data =
137  124  131  115  125  151  134  126  123  143  126
135  128  143  130  129  129  124  124  138  137  130
127  125  126  125  115  129  129  124  123  123  128
123  135  131  129  132  128  135  124  134  129  131
129  123  130  128  127  132  127  136  135  126  129
123  128  113  126  120  127  138  135  119  123  126
127  135  121  124  132  116  122  123  122  124  119
118  125  131  141  128  114  129  135  138  122  139
128  132  126  129  128  130  127  121  124  133  126
124  123  121  120  137  124  126  126  118  127  127
125  128  123  131  131  126  117  122  121  117  124
135  137  125  129  125  127  123  126  125  123  118
127  127  131  127  125  126  131  119  126  132  132
131  127  130  128  129  133  132  138  130  129  129
Counting starts at 0.
The entry at row 0, column 1 -> 124
Read off the bottom-left entry.
Answer: 131
The entry directly above 113 is 130
The entry just right of the largest entry is 134
Read off the entry in row 1 and column 2.
Answer: 143
The entry at row 0, column 0 is 137
Read off the bottom entry of the column that holds the smallest entry.
Answer: 130
Read off the entry in the bottom-right corner.
Answer: 129
Read off the entry at row 0, column 2.
Answer: 131
The entry at row 2, column 0 is 127
The entry just right of the smallest entry: 126
Read off the entry at row 1, column 1.
Answer: 128
The top-right entry is 126
Read off the entry at row 1, column 0.
Answer: 135

a =
[[146 114 111 142 122 116 120 100 116 127 148 137 119]
 [124 129 119 128 128 127 140 118 121 132 123 128 137]
 [128 125 127 128 128 127 125 130 119 127 133 123 125]
 [129 136 131 130 127 127 138 126 121 123 120 129 132]
 [128 130 136 124 125 125 124 137 121 125 125 118 124]
 [124 133 129 126 134 135 143 132 122 132 117 127 129]
 [124 131 120 128 125 121 133 118 116 122 121 118 133]
 [125 125 122 131 134 135 141 123 121 134 125 132 130]
 [143 120 133 143 132 133 123 127 126 131 142 153 114]
 [139 114 118 127 125 115 110 115 138 136 147 117 122]
 [123 137 131 122 133 133 136 135 139 130 119 126 133]
 [132 133 143 128 123 116  99 142 149 120 133 116 121]
 [126 131 128 124 129 130 142 127 124 135 118 122 132]
 [122 142 130 127 121 117 120 130 125 108 121 118 134]]
Counting starts at 0.
The maximum: 153
Find the entry at row 0, column 0.
A: 146
The entry at row 0, column 1 -> 114
The bottom entry of the column that holds the largest entry: 118
Find the entry at row 0, column 2.
A: 111
The entry in the bottom-left corner is 122
Find the entry directly below the largest entry.
A: 117
Find the entry just right of the largest entry.
A: 114
The entry directly above the smallest entry: 136
The entry at row 1, column 0: 124
Find the entry at row 1, column 1.
A: 129
Find the bottom-right entry.
A: 134
The entry in row 2 and column 0 -> 128
Find the entry directly above 108.
A: 135
The entry directly below the smallest entry -> 142
The entry just left of the smallest entry is 116
Find the entry directly above the largest entry.
A: 132
The top entry of the column that holds the smallest entry is 120
The entry in the top-right corner: 119
Find the entry just left of 110.
A: 115
Find the entry just left of 108.
A: 125

119,126,127,115,136,114,127,129,121,127,128,129,125,128
143,129,129,141,102,110,132,131,122,132,129,140,133,129
132,132,128,107,129,110,127,127,115,130,125,117,130,127
153,134,126,111,130,114,131,128,122,129,128,129,121,128
126,129,124,114,121,123,129,129,101,128,120,144,133,129
134,142,127,130,128,120,130,133,116,129,123,129,123,127
132,126,128,115,134,108,124,127,124,126,135,126,135,127
127,126,128,128,128,124,132,127,128,130,125,124,129,127
135,122,127,114,129,123,130,128,107,125,124,126,128,132
125,129,129,136,130,124,133,128,104,130,136,119,132,126
127,133,127,123,134,124,131,131,119,127,126,142,129,127
119,125,129,126,129,113,129,127,121,127,133,126,127,128
133,118,129,117,128,121,131,129,125,127,143,138,126,127
131,122,126,130,108,121,131,130,130,127,124,124,129,129
Counting starts at 0.
Find the entry just right of the largest entry.
A: 134
Find the bottom-right entry.
A: 129
Find the entry in row 0 and column 0.
A: 119
Find the entry at row 2, column 0.
A: 132
Find the entry in the top-right corner.
A: 128
Find the entry at row 0, column 1.
A: 126
Find the smallest entry.
A: 101
The entry at row 1, column 0 -> 143
Find the entry in the bottom-left corner.
A: 131
Find the entry at row 0, column 2.
A: 127
The entry just right of the smallest entry is 128
The maximum is 153
Find the entry directly below the largest entry.
A: 126
The bottom entry of the column that holds the smallest entry is 130
The entry just left of the smallest entry: 129
The entry at row 2, column 2: 128
The entry directly below the smallest entry: 116

[[124 125 118 120 127 121 115 132 126 133 136 120 130 129 121 141]
 [119 124 125 141 131 141 127 130 124 122 130 152 131 147 122 127]
 [125 134 112 139 133 130 127 117 127 117 116 132 121 128 127 130]]
Rows and columns are numbered from 0.
Report the bottom entry of the column that holds the largest entry.
132
The entry just right of 129: 121
The maximum: 152
Report the entry in the top-right corner.
141
The bottom-left entry: 125
Report the entry in the top-left corner.
124
Report the entry in the bottom-right corner.
130
The entry in row 0 and column 2 -> 118
Report the bottom entry of the column that holds the smallest entry.
112
Report the entry directly above 112.
125
The entry directly above 139 -> 141
Report the entry in row 0 and column 1.
125
The entry in row 1 and column 0 -> 119
The entry just left of the largest entry is 130

M =
[[117 138 120 129 132 136 128 109 132 133]
 [117 138 115 125 121 127 129 112 137 122]
 [117 135 119 125 128 117 129 145 132 137]
 [117 138 119 149 132 126 129 120 132 133]
 [104 131 119 124 132 126 132 126 132 133]
 [117 139 133 118 132 126 129 126 126 142]]
Read off the top-right entry.
A: 133
The entry just left of 121 -> 125
Read off the entry just right of the largest entry.
A: 132
Read off the top entry of the column that holds the largest entry.
A: 129
Read off the last entry in the row that holds the smallest entry.
A: 133
Read off the entry directly above 149.
A: 125
Read off the bottom-right entry.
A: 142
Read off the largest entry in the first row.
A: 138
Read off the entry just left of 131.
A: 104
Read off the second entry on the main diagonal.
A: 138
The smallest entry in the last row -> 117
Read off the top-left entry.
A: 117
Read off the entry directly above the smallest entry.
A: 117
Read off the 2nd smallest entry.
A: 109
Read off the 3rd entry on the main diagonal.
A: 119
Read off the 5th entry, reading row by row.
A: 132
The fourth entry from the end, reading row by row -> 129
The second entry from the end, reading row by row: 126

X =
[[128 107 134 134 118 133 124 116 122 119]
 [131 128 129 127 128 130 127 131 128 129]]
Which number is the fourth entry, reading row by row? 134
Which number is the bottom-right entry? 129
Which number is the 1st entry in reading order? 128
The entry directly below 118 is 128
Which number is the third entry, reading row by row? 134
Which number is the second entry, reading row by row? 107
The entry in the bottom-left corner -> 131
